In the data rows, 128 means zero.
What is the hidden score of each row? Scores go from 0 to 30, and 15 is about the middle. The score is a weighted sum of the row's numbers plus the product of two more (or one squared), each taken from its middle value.
vec![103, 124, 195, 75, 129, 64, 110, 61, 174, 73, 131, 162, 201, 175, 185, 143, 116, 138, 74,
     133, 120, 184, 113, 56] 6
vec![93, 100, 207, 105, 118, 99, 89, 79, 159, 126, 152, 192, 144, 156, 150, 146, 78, 166, 53,
     158, 141, 154, 116, 102] 10
vec![133, 181, 104, 99, 129, 83, 190, 145, 137, 111, 68, 103, 29, 154, 160, 125, 157, 109, 163,
     115, 120, 214, 163, 63] 14
vec![153, 183, 81, 109, 141, 98, 171, 122, 131, 84, 63, 139, 70, 136, 149, 109, 158, 110, 163,
     108, 118, 201, 179, 72] 24
vec![131, 105, 140, 93, 136, 106, 107, 98, 145, 83, 133, 157, 196, 133, 149, 122, 83, 151, 67,
     174, 118, 180, 166, 100] 23
vec![154, 186, 110, 65, 142, 95, 205, 97, 136, 73, 76, 100, 86, 140, 158, 107, 151, 106, 153,
     96, 124, 224, 187, 78] 21
vec![173, 197, 93, 107, 138, 115, 193, 113, 92, 48, 121, 123, 116, 112, 133, 77, 169, 113, 156,
     63, 132, 185, 187, 118] 18
vec![138, 80, 141, 156, 143, 121, 142, 171, 81, 164, 151, 73, 150, 131, 112, 122, 118, 152, 137,
     160, 89, 114, 113, 110] 11
vec![170, 177, 97, 123, 137, 120, 163, 145, 76, 55, 152, 125, 103, 121, 144, 88, 165, 129, 142,
     76, 101, 166, 188, 100] 13
vec![121, 79, 121, 145, 108, 176, 119, 193, 100, 189, 112, 118, 142, 124, 94, 124, 133, 57, 180,
     149, 215, 72, 103, 135] 17
vec![174, 139, 104, 114, 114, 157, 154, 207, 44, 112, 136, 110, 102, 108, 109, 87, 161, 139, 175,
     96, 140, 131, 172, 120] 13
vec![127, 57, 111, 193, 132, 175, 140, 176, 99, 165, 135, 116, 146, 126, 52, 103, 106, 137, 152,
     148, 186, 93, 84, 149] 16
vec![145, 189, 94, 134, 161, 165, 212, 78, 118, 64, 162, 92, 133, 101, 104, 77, 121, 180, 126,
     53, 110, 181, 136, 149] 16
vec![134, 124, 99, 183, 142, 154, 215, 134, 120, 95, 158, 115, 121, 108, 77, 74, 91, 224, 104,
     113, 97, 151, 114, 175] 7
vec![142, 97, 74, 183, 132, 175, 185, 182, 97, 129, 141, 117, 133, 105, 79, 72, 100, 190, 121,
     160, 131, 113, 107, 172] 12
vec![128, 135, 105, 205, 136, 176, 176, 134, 118, 135, 146, 78, 134, 100, 78, 88, 85, 215, 102,
     153, 126, 103, 92, 186] 11
vec![150, 130, 86, 163, 141, 174, 209, 147, 95, 100, 122, 126, 128, 92, 72, 68, 103, 208, 133,
     102, 122, 145, 138, 176] 16
vec![116, 107, 125, 200, 146, 172, 177, 124, 119, 141, 160, 117, 115, 122, 56, 83, 85, 211, 106,
     134, 132, 109, 84, 176] 12
vec![162, 126, 71, 170, 143, 171, 205, 124, 95, 84, 138, 138, 129, 92, 100, 72, 128, 187, 142,
     81, 105, 158, 132, 152] 15
vec![141, 114, 90, 141, 132, 176, 166, 161, 63, 156, 149, 129, 99, 103, 84, 82, 146, 137, 185,
     74, 143, 162, 136, 142] 19
vec![174, 175, 114, 123, 114, 115, 175, 137, 72, 108, 137, 113, 53, 118, 143, 106, 180, 108, 164,
     61, 135, 171, 176, 101] 9
vec![100, 60, 130, 172, 154, 124, 144, 136, 125, 150, 149, 156, 132, 139, 94, 124, 97, 125, 110,
     156, 149, 123, 115, 107] 15
vec![149, 121, 68, 158, 135, 95, 159, 140, 122, 108, 87, 190, 80, 115, 124, 136, 126, 191, 126,
     154, 92, 154, 130, 112] 17
vec![67, 82, 112, 187, 81, 191, 90, 200, 141, 177, 150, 140, 128, 132, 100, 123, 70, 149, 132,
     178, 209, 107, 67, 157] 19
vec![107, 131, 30, 171, 133, 129, 228, 152, 125, 150, 59, 91, 141, 110, 100, 104, 103, 176, 144,
     154, 166, 190, 98, 153] 23
vec![87, 70, 185, 131, 122, 106, 140, 92, 140, 124, 195, 183, 136, 149, 144, 145, 85, 189, 69,
     123, 112, 159, 88, 108] 3
vec![128, 114, 173, 93, 115, 49, 119, 70, 162, 104, 112, 137, 205, 144, 215, 164, 120, 147, 85,
     125, 104, 192, 106, 72] 5
vec![125, 154, 125, 98, 167, 78, 135, 100, 137, 117, 60, 105, 157, 131, 149, 155, 137, 147, 136,
     132, 78, 136, 147, 113] 23
vec![119, 155, 188, 64, 131, 85, 107, 28, 169, 123, 113, 137, 184, 142, 178, 170, 128, 139, 99,
     146, 73, 134, 119, 88] 18
vec![104, 114, 172, 64, 100, 66, 74, 74, 182, 108, 92, 192, 183, 165, 213, 150, 123, 120, 94,
     173, 141, 183, 116, 64] 21
vec![111, 144, 193, 64, 122, 74, 113, 42, 174, 104, 99, 167, 180, 160, 201, 149, 118, 110, 89,
     130, 137, 209, 117, 48] 18
vec![149, 188, 81, 59, 140, 78, 184, 105, 152, 52, 64, 120, 137, 147, 163, 104, 147, 112, 148,
     123, 142, 247, 160, 54] 22
vec![158, 186, 70, 69, 124, 90, 176, 125, 134, 121, 78, 96, 97, 119, 172, 125, 172, 85, 177,
     110, 119, 205, 160, 91] 25
vec![160, 152, 107, 117, 143, 90, 133, 87, 123, 110, 134, 94, 134, 123, 157, 126, 166, 103, 157,
     94, 88, 152, 181, 87] 13
vec![144, 77, 128, 164, 138, 93, 84, 119, 121, 136, 144, 156, 137, 145, 139, 141, 115, 147, 108,
     157, 90, 117, 134, 106] 9
vec![134, 81, 138, 151, 120, 139, 60, 142, 142, 176, 114, 152, 116, 138, 147, 158, 114, 104, 120,
     143, 119, 92, 137, 115] 15
vec![80, 84, 176, 144, 85, 124, 49, 146, 147, 164, 151, 189, 113, 167, 159, 157, 104, 133, 92,
     193, 138, 111, 89, 101] 10
vec![114, 92, 182, 138, 108, 122, 56, 139, 150, 158, 162, 190, 122, 147, 133, 151, 98, 138, 73,
     158, 111, 109, 111, 112] 8
vec![78, 92, 202, 97, 83, 114, 51, 115, 167, 140, 140, 209, 139, 174, 170, 153, 92, 121, 85,
     185, 164, 133, 105, 89] 13
vec![118, 115, 165, 110, 126, 92, 84, 72, 159, 98, 149, 197, 180, 140, 163, 150, 101, 140, 57,
     147, 129, 142, 132, 90] 16
vec![85, 155, 90, 138, 131, 72, 142, 196, 144, 188, 95, 69, 33, 149, 119, 122, 153, 155, 145,
     153, 112, 169, 120, 145] 9
vec![101, 94, 182, 115, 101, 93, 59, 71, 179, 118, 101, 212, 166, 161, 195, 153, 113, 147, 71,
     171, 132, 150, 103, 84] 21
vec![117, 165, 115, 80, 150, 49, 125, 130, 147, 101, 84, 110, 139, 164, 159, 144, 136, 94, 142,
     145, 133, 183, 160, 51] 23
vec![141, 104, 166, 119, 131, 81, 101, 85, 133, 128, 147, 159, 188, 108, 144, 156, 111, 131, 92,
     130, 104, 140, 136, 124] 13
vec![153, 185, 90, 100, 140, 89, 160, 120, 141, 105, 71, 71, 108, 117, 166, 114, 179, 120, 171,
     89, 96, 160, 187, 103] 17
vec![150, 188, 121, 100, 160, 116, 147, 109, 105, 74, 137, 62, 160, 104, 111, 120, 141, 162, 132,
     64, 107, 128, 186, 152] 21
vec![131, 161, 130, 142, 150, 128, 118, 82, 125, 114, 143, 84, 171, 102, 140, 132, 132, 197, 115,
     99, 42, 87, 152, 164] 13
vec![158, 134, 151, 136, 158, 116, 132, 65, 121, 76, 141, 93, 162, 117, 150, 125, 148, 189, 136,
     54, 58, 108, 154, 127] 6
vec![132, 118, 124, 159, 161, 133, 141, 115, 130, 99, 96, 119, 125, 117, 151, 126, 122, 213, 109,
     115, 47, 94, 153, 148] 13
vec![83, 106, 190, 81, 112, 83, 63, 95, 182, 105, 63, 162, 197, 178, 196, 155, 105, 162, 92,
     170, 130, 141, 127, 79] 14
vec![163, 222, 116, 84, 152, 115, 159, 99, 119, 68, 127, 74, 128, 113, 139, 125, 157, 147, 143,
     71, 67, 114, 183, 136] 16
vec![124, 139, 92, 125, 150, 88, 112, 91, 148, 126, 100, 136, 102, 139, 152, 150, 124, 208, 139,
     124, 42, 125, 147, 136] 18
vec![152, 182, 112, 82, 163, 113, 153, 76, 142, 70, 112, 99, 148, 119, 158, 119, 142, 159, 136,
     82, 46, 117, 180, 153] 18
vec![136, 179, 100, 129, 146, 183, 160, 142, 106, 80, 171, 70, 166, 94, 90, 101, 124, 175, 123,
     70, 105, 67, 145, 224] 15
vec![103, 75, 143, 132, 107, 137, 47, 128, 171, 171, 87, 148, 140, 156, 151, 167, 122, 151, 124,
     193, 81, 91, 97, 126] 17
vec![115, 132, 106, 167, 169, 144, 109, 94, 137, 116, 120, 130, 203, 106, 116, 129, 122, 149, 112,
     112, 123, 84, 127, 126] 22
vec![92, 85, 152, 138, 108, 134, 71, 175, 120, 176, 164, 170, 102, 141, 123, 147, 106, 90, 99,
     176, 172, 118, 117, 127] 16
vec![134, 181, 65, 104, 124, 84, 138, 143, 142, 133, 78, 75, 107, 133, 155, 151, 180, 93, 188,
     119, 118, 171, 146, 72] 16
vec![171, 179, 101, 142, 126, 176, 189, 169, 86, 80, 181, 93, 130, 87, 68, 81, 122, 151, 131,
     82, 143, 89, 134, 210] 14
vec![104, 94, 176, 166, 111, 149, 67, 78, 148, 193, 170, 144, 130, 136, 134, 162, 120, 138, 95,
     128, 123, 82, 72, 145] 5
vec![169, 186, 111, 138, 148, 150, 161, 125, 89, 67, 179, 102, 161, 92, 105, 106, 132, 152, 115,
     76, 97, 99, 144, 170] 16
vec![124, 145, 83, 186, 124, 205, 155, 176, 100, 145, 164, 107, 112, 100, 52, 93, 120, 156, 136,
     113, 166, 56, 94, 217] 15
vec![64, 76, 198, 148, 82, 135, 49, 129, 174, 185, 136, 164, 122, 169, 147, 148, 111, 137, 84,
     182, 165, 118, 61, 125] 4
vec![134, 89, 85, 184, 124, 142, 138, 173, 119, 167, 131, 170, 116, 97, 92, 117, 117, 106, 112,
     151, 175, 119, 107, 158] 17
vec![78, 86, 185, 157, 84, 129, 64, 135, 156, 164, 139, 214, 98, 163, 134, 142, 98, 116, 79,
     172, 210, 130, 77, 112] 9
vec![103, 109, 205, 86, 104, 70, 94, 55, 177, 114, 81, 186, 182, 164, 206, 148, 107, 128, 79,
     170, 143, 185, 108, 75] 20
vec![147, 148, 134, 94, 130, 93, 137, 96, 128, 173, 137, 145, 57, 131, 141, 151, 140, 71, 146,
     147, 110, 140, 138, 107] 19
vec![99, 85, 183, 86, 104, 92, 64, 78, 195, 121, 91, 167, 181, 165, 197, 151, 110, 167, 86,
     189, 87, 149, 105, 107] 19
vec![181, 194, 103, 113, 150, 113, 153, 83, 109, 53, 126, 109, 154, 106, 146, 116, 159, 141, 151,
     82, 69, 119, 170, 127] 17
vec![130, 117, 102, 154, 127, 176, 112, 158, 105, 181, 155, 71, 137, 116, 77, 129, 134, 85, 151,
     142, 166, 62, 109, 184] 14
vec![73, 75, 206, 100, 90, 85, 69, 91, 176, 134, 99, 161, 162, 181, 195, 158, 108, 176, 90,
     196, 117, 150, 88, 98] 7
vec![90, 107, 223, 128, 105, 104, 71, 65, 164, 141, 120, 215, 134, 163, 160, 145, 96, 139, 62,
     170, 157, 143, 93, 96] 13
vec![101, 88, 198, 146, 89, 112, 78, 99, 161, 139, 114, 215, 145, 157, 174, 156, 98, 143, 58,
     169, 158, 150, 73, 85] 13
vec![176, 198, 116, 85, 130, 92, 172, 137, 121, 100, 83, 107, 58, 130, 160, 117, 169, 91, 164,
     93, 110, 189, 168, 83] 14
vec![157, 164, 99, 157, 136, 173, 158, 166, 86, 123, 181, 79, 129, 90, 92, 99, 132, 173, 124,
     79, 104, 87, 124, 184] 10
vec![118, 93, 149, 134, 141, 150, 117, 120, 109, 113, 188, 75, 183, 120, 151, 141, 117, 196, 110,
     93, 64, 72, 125, 168] 5
vec![118, 111, 108, 140, 153, 158, 103, 149, 125, 154, 162, 69, 183, 120, 101, 118, 120, 97, 127,
     133, 141, 72, 135, 165] 16
vec![69, 54, 183, 167, 95, 137, 55, 142, 155, 143, 121, 201, 114, 181, 134, 134, 101, 123, 97,
     185, 205, 114, 90, 102] 8
vec![93, 89, 217, 121, 89, 110, 85, 72, 166, 157, 129, 204, 132, 154, 173, 155, 93, 139, 67,
     174, 139, 156, 83, 107] 15
vec![84, 90, 215, 123, 98, 104, 83, 105, 171, 122, 118, 226, 123, 180, 150, 143, 84, 147, 66,
     166, 173, 155, 89, 81] 8
vec![169, 205, 95, 88, 136, 88, 180, 129, 132, 66, 73, 120, 74, 142, 175, 102, 166, 113, 162,
     100, 93, 185, 178, 72] 18
vec![174, 184, 112, 147, 141, 98, 135, 148, 95, 67, 160, 95, 140, 108, 138, 122, 143, 160, 112,
     84, 66, 138, 160, 129] 11
vec![116, 117, 187, 145, 122, 119, 109, 46, 137, 141, 172, 164, 127, 114, 172, 142, 101, 214, 83,
     116, 58, 134, 102, 141] 9
vec![188, 195, 117, 113, 133, 140, 182, 153, 79, 63, 170, 108, 104, 105, 112, 84, 140, 116, 138,
     71, 126, 127, 178, 140] 15
vec![116, 104, 153, 149, 142, 147, 146, 113, 106, 196, 176, 104, 111, 131, 79, 143, 116, 132, 139,
     153, 109, 97, 70, 129] 18
vec![168, 201, 111, 85, 134, 149, 188, 134, 79, 67, 167, 110, 80, 120, 127, 79, 156, 119, 149,
     62, 117, 161, 191, 118] 15
vec![160, 135, 90, 150, 129, 167, 161, 161, 76, 145, 163, 103, 115, 93, 55, 100, 128, 148, 163,
     103, 143, 96, 129, 186] 21
vec![90, 60, 191, 152, 115, 144, 105, 114, 153, 189, 158, 124, 117, 144, 152, 136, 92, 189, 89,
     160, 76, 112, 67, 160] 1
vec![189, 169, 79, 109, 128, 150, 173, 162, 79, 73, 138, 117, 110, 97, 135, 95, 143, 122, 155,
     76, 112, 164, 177, 139] 19
vec![128, 65, 125, 176, 119, 185, 123, 134, 119, 197, 154, 119, 122, 111, 71, 119, 121, 103, 168,
     123, 189, 84, 81, 161] 12
vec![176, 191, 80, 117, 137, 139, 176, 129, 99, 107, 132, 103, 69, 113, 131, 97, 154, 105, 154,
     83, 119, 175, 174, 108] 19
vec![176, 142, 85, 133, 130, 171, 184, 144, 82, 129, 142, 128, 93, 89, 71, 91, 140, 134, 165,
     73, 152, 140, 148, 157] 16
vec![155, 131, 83, 159, 136, 199, 163, 152, 90, 136, 146, 151, 122, 92, 65, 85, 116, 136, 162,
     102, 145, 81, 125, 174] 24
vec![194, 185, 80, 108, 125, 165, 176, 134, 90, 75, 134, 128, 128, 85, 107, 88, 148, 111, 161,
     73, 134, 139, 171, 155] 22
vec![109, 89, 124, 168, 110, 168, 117, 169, 99, 201, 174, 105, 133, 123, 75, 114, 123, 88, 153,
     161, 188, 74, 79, 175] 13
vec![108, 52, 181, 128, 127, 159, 97, 188, 126, 155, 149, 150, 99, 162, 115, 123, 76, 119, 93,
     180, 141, 110, 114, 139] 12
vec![122, 86, 85, 171, 122, 176, 124, 162, 111, 183, 148, 122, 119, 129, 100, 117, 125, 62, 166,
     155, 194, 91, 101, 123] 18
vec![86, 68, 170, 172, 102, 182, 89, 157, 125, 188, 172, 161, 80, 158, 120, 127, 105, 89, 115,
     159, 188, 94, 73, 135] 9
vec![176, 139, 85, 141, 134, 116, 187, 106, 120, 128, 93, 124, 56, 106, 138, 129, 146, 149, 142,
     122, 81, 193, 132, 120] 18
vec![157, 157, 116, 135, 132, 151, 163, 132, 77, 155, 164, 131, 66, 107, 93, 118, 133, 88, 154,
     75, 146, 148, 144, 142] 22
vec![161, 84, 75, 147, 147, 163, 151, 153, 114, 147, 91, 142, 149, 111, 89, 119, 118, 110, 161,
     150, 140, 106, 112, 133] 22
vec![129, 82, 113, 156, 125, 169, 104, 180, 108, 168, 118, 116, 166, 126, 101, 118, 138, 47, 167,
     144, 208, 81, 103, 126] 17
vec![97, 85, 131, 134, 116, 188, 98, 198, 104, 189, 140, 88, 131, 143, 107, 122, 129, 43, 168,
     144, 209, 94, 98, 145] 18
vec![107, 97, 108, 133, 144, 162, 127, 177, 110, 178, 149, 113, 84, 146, 71, 118, 112, 91, 144,
     181, 151, 119, 121, 134] 21
vec![113, 95, 147, 152, 116, 176, 113, 144, 112, 186, 146, 130, 102, 132, 86, 140, 120, 42, 158,
     133, 219, 97, 101, 131] 20
vec![135, 100, 89, 160, 118, 166, 103, 153, 114, 171, 138, 136, 103, 135, 108, 141, 131, 57, 172,
     165, 169, 113, 102, 93] 20
vec![146, 108, 114, 140, 137, 192, 144, 166, 82, 147, 126, 107, 158, 93, 66, 113, 111, 162, 169,
     107, 132, 63, 128, 183] 28
vec![107, 105, 128, 167, 159, 145, 138, 171, 107, 111, 151, 81, 197, 127, 78, 107, 114, 191, 87,
     137, 107, 88, 109, 167] 7
vec![137, 138, 107, 154, 141, 189, 146, 110, 99, 122, 130, 93, 193, 82, 94, 123, 125, 172, 145,
     87, 108, 58, 126, 204] 19
vec![127, 85, 126, 202, 134, 165, 140, 116, 123, 149, 142, 89, 169, 107, 79, 129, 125, 164, 136,
     134, 114, 41, 83, 197] 5
vec![120, 103, 110, 173, 133, 179, 129, 170, 77, 128, 159, 74, 190, 115, 97, 108, 129, 149, 154,
     149, 115, 31, 111, 189] 14
vec![141, 149, 96, 157, 134, 175, 132, 198, 63, 136, 163, 94, 136, 104, 89, 105, 134, 164, 144,
     115, 107, 63, 129, 167] 19
vec![121, 99, 101, 177, 128, 107, 179, 122, 107, 155, 133, 143, 123, 104, 124, 144, 115, 201, 101,
     167, 79, 122, 91, 156] 12
vec![78, 65, 157, 198, 81, 186, 100, 168, 123, 171, 162, 160, 126, 139, 100, 141, 81, 132, 130,
     164, 206, 89, 50, 141] 15
vec![149, 101, 87, 163, 128, 97, 214, 128, 123, 142, 72, 141, 158, 104, 107, 134, 111, 195, 86,
     160, 125, 141, 95, 147] 17
vec![179, 198, 99, 104, 156, 110, 164, 119, 98, 46, 118, 130, 132, 114, 140, 106, 151, 134, 133,
     79, 88, 130, 178, 137] 19
vec![169, 206, 95, 87, 143, 69, 165, 118, 126, 66, 73, 67, 135, 127, 179, 119, 165, 170, 140,
     130, 47, 166, 154, 121] 13
vec![133, 136, 146, 72, 156, 46, 150, 115, 147, 88, 74, 107, 156, 150, 174, 132, 122, 164, 105,
     166, 71, 167, 155, 101] 12
vec![98, 107, 185, 124, 125, 104, 73, 86, 153, 90, 89, 199, 186, 167, 157, 151, 84, 190, 71,
     180, 119, 120, 113, 96] 17
vec![180, 204, 107, 89, 141, 77, 191, 123, 101, 74, 102, 111, 99, 127, 136, 127, 162, 110, 141,
     94, 113, 164, 175, 91] 14
vec![107, 121, 181, 137, 123, 136, 105, 104, 112, 88, 183, 188, 195, 113, 132, 136, 85, 191, 51,
     113, 117, 95, 118, 172] 14
vec![181, 198, 105, 68, 128, 92, 197, 131, 119, 76, 72, 79, 100, 123, 167, 112, 168, 122, 177,
     85, 96, 184, 180, 90] 14
vec![96, 94, 215, 108, 111, 136, 90, 90, 141, 132, 157, 211, 159, 144, 149, 144, 75, 167, 55,
     158, 121, 123, 103, 119] 14
vec![114, 96, 169, 85, 105, 72, 83, 101, 174, 102, 125, 187, 193, 157, 174, 151, 94, 161, 59,
     182, 118, 163, 111, 96] 10
vec![160, 182, 131, 137, 136, 143, 169, 150, 80, 82, 215, 90, 112, 105, 94, 93, 136, 142, 106,
     71, 114, 114, 147, 179] 9
vec![120, 95, 145, 139, 124, 145, 102, 175, 115, 184, 187, 81, 137, 132, 77, 138, 127, 78, 132,
     134, 164, 88, 111, 137] 9
vec![147, 195, 137, 123, 147, 143, 181, 138, 87, 60, 180, 51, 172, 103, 106, 102, 131, 164, 111,
     54, 105, 102, 160, 178] 12
vec![140, 176, 97, 158, 119, 201, 181, 165, 95, 96, 187, 78, 124, 89, 64, 88, 125, 178, 139,
     70, 136, 66, 120, 231] 11
vec![123, 104, 83, 175, 127, 170, 125, 147, 136, 162, 164, 66, 171, 108, 84, 141, 135, 132, 143,
     124, 103, 76, 83, 183] 6
vec![158, 178, 105, 149, 130, 188, 174, 153, 94, 79, 181, 77, 151, 89, 56, 92, 124, 178, 131,
     83, 126, 70, 122, 217] 13
vec![107, 78, 147, 171, 105, 166, 82, 167, 119, 177, 186, 120, 121, 134, 79, 127, 121, 75, 123,
     142, 207, 85, 109, 153] 7
vec![131, 122, 128, 108, 154, 73, 115, 119, 146, 156, 124, 120, 152, 117, 127, 153, 116, 140, 98,
     135, 94, 152, 129, 134] 16
vec![135, 90, 117, 165, 143, 142, 128, 131, 107, 186, 125, 124, 139, 106, 79, 129, 123, 95, 138,
     145, 180, 107, 97, 153] 19
vec![188, 176, 95, 119, 133, 139, 159, 167, 76, 73, 143, 113, 129, 96, 108, 97, 138, 110, 125,
     106, 133, 134, 177, 157] 18
vec![109, 62, 110, 147, 119, 170, 117, 215, 128, 177, 124, 103, 139, 130, 118, 104, 117, 49, 140,
     143, 220, 118, 122, 141] 14
vec![118, 78, 170, 121, 121, 127, 108, 73, 161, 113, 151, 178, 167, 134, 145, 140, 85, 189, 51,
     175, 86, 136, 101, 150] 16
vec![113, 109, 105, 163, 156, 114, 145, 106, 137, 172, 115, 156, 100, 114, 107, 142, 119, 121, 116,
     135, 126, 163, 96, 139] 20
vec![131, 59, 119, 161, 133, 147, 106, 134, 151, 110, 90, 208, 119, 137, 122, 121, 86, 118, 89,
     170, 180, 151, 135, 121] 24
vec![165, 163, 104, 115, 146, 107, 173, 128, 116, 93, 94, 133, 68, 128, 128, 108, 146, 95, 151,
     98, 129, 193, 185, 87] 19
vec![126, 75, 90, 170, 115, 160, 132, 164, 113, 194, 134, 128, 130, 114, 95, 116, 133, 70, 170,
     168, 170, 103, 91, 144] 17
vec![93, 70, 150, 170, 96, 166, 67, 187, 120, 183, 133, 93, 123, 161, 134, 138, 115, 94, 129,
     208, 195, 68, 90, 124] 9
vec![142, 99, 103, 145, 139, 138, 131, 123, 116, 162, 102, 98, 210, 99, 115, 138, 140, 83, 145,
     135, 153, 92, 109, 153] 19
vec![101, 93, 138, 152, 92, 165, 77, 199, 128, 190, 172, 93, 124, 138, 106, 147, 127, 71, 134,
     160, 176, 71, 105, 136] 7
vec![131, 111, 139, 107, 164, 74, 153, 91, 140, 116, 66, 147, 180, 131, 115, 136, 127, 166, 76,
     168, 140, 121, 125, 122] 13
vec![101, 124, 170, 76, 144, 81, 115, 95, 145, 126, 115, 205, 123, 140, 162, 171, 131, 142, 101,
     115, 111, 126, 136, 73] 17
vec![80, 75, 124, 179, 85, 196, 74, 208, 132, 170, 121, 166, 132, 129, 119, 132, 88, 110, 132,
     182, 214, 86, 82, 142] 21
vec![79, 78, 154, 172, 90, 159, 67, 191, 123, 174, 151, 170, 114, 142, 123, 149, 96, 116, 103,
     180, 192, 98, 84, 127] 14
vec![106, 100, 187, 137, 125, 102, 120, 90, 116, 131, 164, 203, 147, 133, 145, 150, 107, 205, 59,
     138, 100, 88, 94, 127] 6
vec![121, 111, 165, 131, 132, 92, 112, 77, 133, 133, 129, 212, 138, 126, 162, 160, 133, 178, 69,
     134, 85, 108, 97, 114] 11
vec![141, 161, 92, 130, 141, 151, 133, 189, 107, 146, 167, 66, 149, 99, 72, 115, 114, 124, 124,
     115, 140, 86, 140, 185] 22
vec![128, 136, 118, 173, 132, 178, 148, 161, 97, 161, 170, 86, 132, 95, 49, 104, 114, 148, 143,
     87, 186, 60, 109, 198] 26
vec![121, 77, 174, 155, 107, 158, 85, 152, 122, 163, 175, 165, 166, 123, 91, 129, 98, 83, 97,
     156, 198, 85, 95, 137] 11
vec![117, 123, 147, 174, 142, 110, 106, 124, 112, 171, 193, 134, 123, 131, 100, 143, 129, 113, 105,
     117, 127, 104, 89, 118] 15
vec![126, 64, 174, 140, 132, 113, 88, 99, 123, 112, 163, 198, 158, 142, 118, 143, 97, 133, 77,
     149, 156, 109, 126, 123] 11
vec![105, 92, 204, 96, 120, 76, 70, 76, 161, 108, 107, 176, 189, 163, 180, 153, 102, 147, 72,
     172, 123, 162, 108, 100] 10
vec![131, 146, 109, 130, 122, 97, 137, 167, 124, 177, 83, 80, 46, 134, 142, 138, 157, 77, 177,
     140, 140, 168, 146, 99] 15
vec![108, 73, 166, 147, 127, 125, 63, 129, 141, 154, 170, 178, 131, 145, 122, 140, 101, 106, 85,
     140, 156, 115, 126, 118] 11
vec![159, 138, 91, 111, 133, 80, 131, 123, 135, 143, 114, 135, 87, 122, 148, 144, 144, 96, 125,
     153, 101, 169, 155, 107] 20
vec![154, 120, 106, 158, 140, 140, 149, 163, 94, 137, 174, 80, 117, 90, 87, 98, 136, 139, 145,
     81, 137, 131, 147, 168] 14
vec![136, 102, 114, 148, 119, 150, 75, 141, 119, 182, 121, 137, 134, 117, 122, 163, 117, 91, 145,
     151, 132, 100, 128, 122] 22
vec![179, 167, 101, 111, 138, 128, 139, 139, 99, 89, 140, 125, 104, 109, 118, 110, 149, 90, 147,
     90, 126, 141, 194, 122] 19
vec![106, 82, 192, 112, 124, 161, 106, 128, 130, 175, 176, 102, 144, 152, 107, 135, 111, 38, 138,
     129, 190, 88, 123, 115] 12
vec![141, 129, 123, 110, 147, 56, 98, 69, 168, 103, 99, 132, 186, 136, 166, 144, 139, 132, 115,
     140, 94, 168, 139, 84] 13
vec![135, 135, 137, 129, 133, 140, 145, 137, 127, 124, 155, 38, 223, 99, 107, 149, 119, 194, 118,
     92, 75, 81, 102, 167] 5
vec![174, 177, 83, 110, 151, 106, 126, 144, 135, 72, 57, 119, 129, 124, 118, 120, 146, 128, 140,
     121, 132, 143, 189, 92] 20
vec![77, 95, 234, 79, 77, 81, 74, 82, 184, 120, 94, 189, 161, 192, 196, 148, 110, 139, 93,
     169, 179, 170, 82, 68] 4
vec![109, 124, 218, 36, 110, 70, 105, 67, 174, 102, 71, 168, 180, 174, 202, 140, 119, 101, 105,
     164, 152, 182, 132, 54] 17
vec![144, 110, 134, 131, 139, 85, 94, 74, 161, 109, 103, 153, 177, 137, 162, 160, 110, 165, 109,
     136, 83, 110, 142, 90] 13
vec![157, 135, 125, 109, 150, 72, 105, 77, 145, 69, 85, 110, 210, 135, 158, 144, 145, 165, 126,
     119, 79, 135, 153, 98] 10
vec![107, 154, 62, 95, 161, 89, 160, 148, 154, 149, 52, 92, 139, 124, 134, 141, 132, 150, 136,
     157, 104, 154, 125, 135] 23
vec![101, 126, 172, 67, 103, 92, 63, 131, 162, 116, 125, 226, 157, 160, 177, 160, 108, 81, 111,
     128, 190, 111, 139, 58] 21
vec![169, 187, 87, 135, 153, 95, 126, 113, 123, 94, 107, 100, 103, 120, 148, 128, 168, 110, 159,
     99, 95, 140, 159, 101] 17
vec![130, 119, 184, 87, 136, 51, 81, 61, 168, 118, 121, 133, 179, 157, 171, 149, 132, 143, 101,
     157, 71, 148, 122, 95] 5
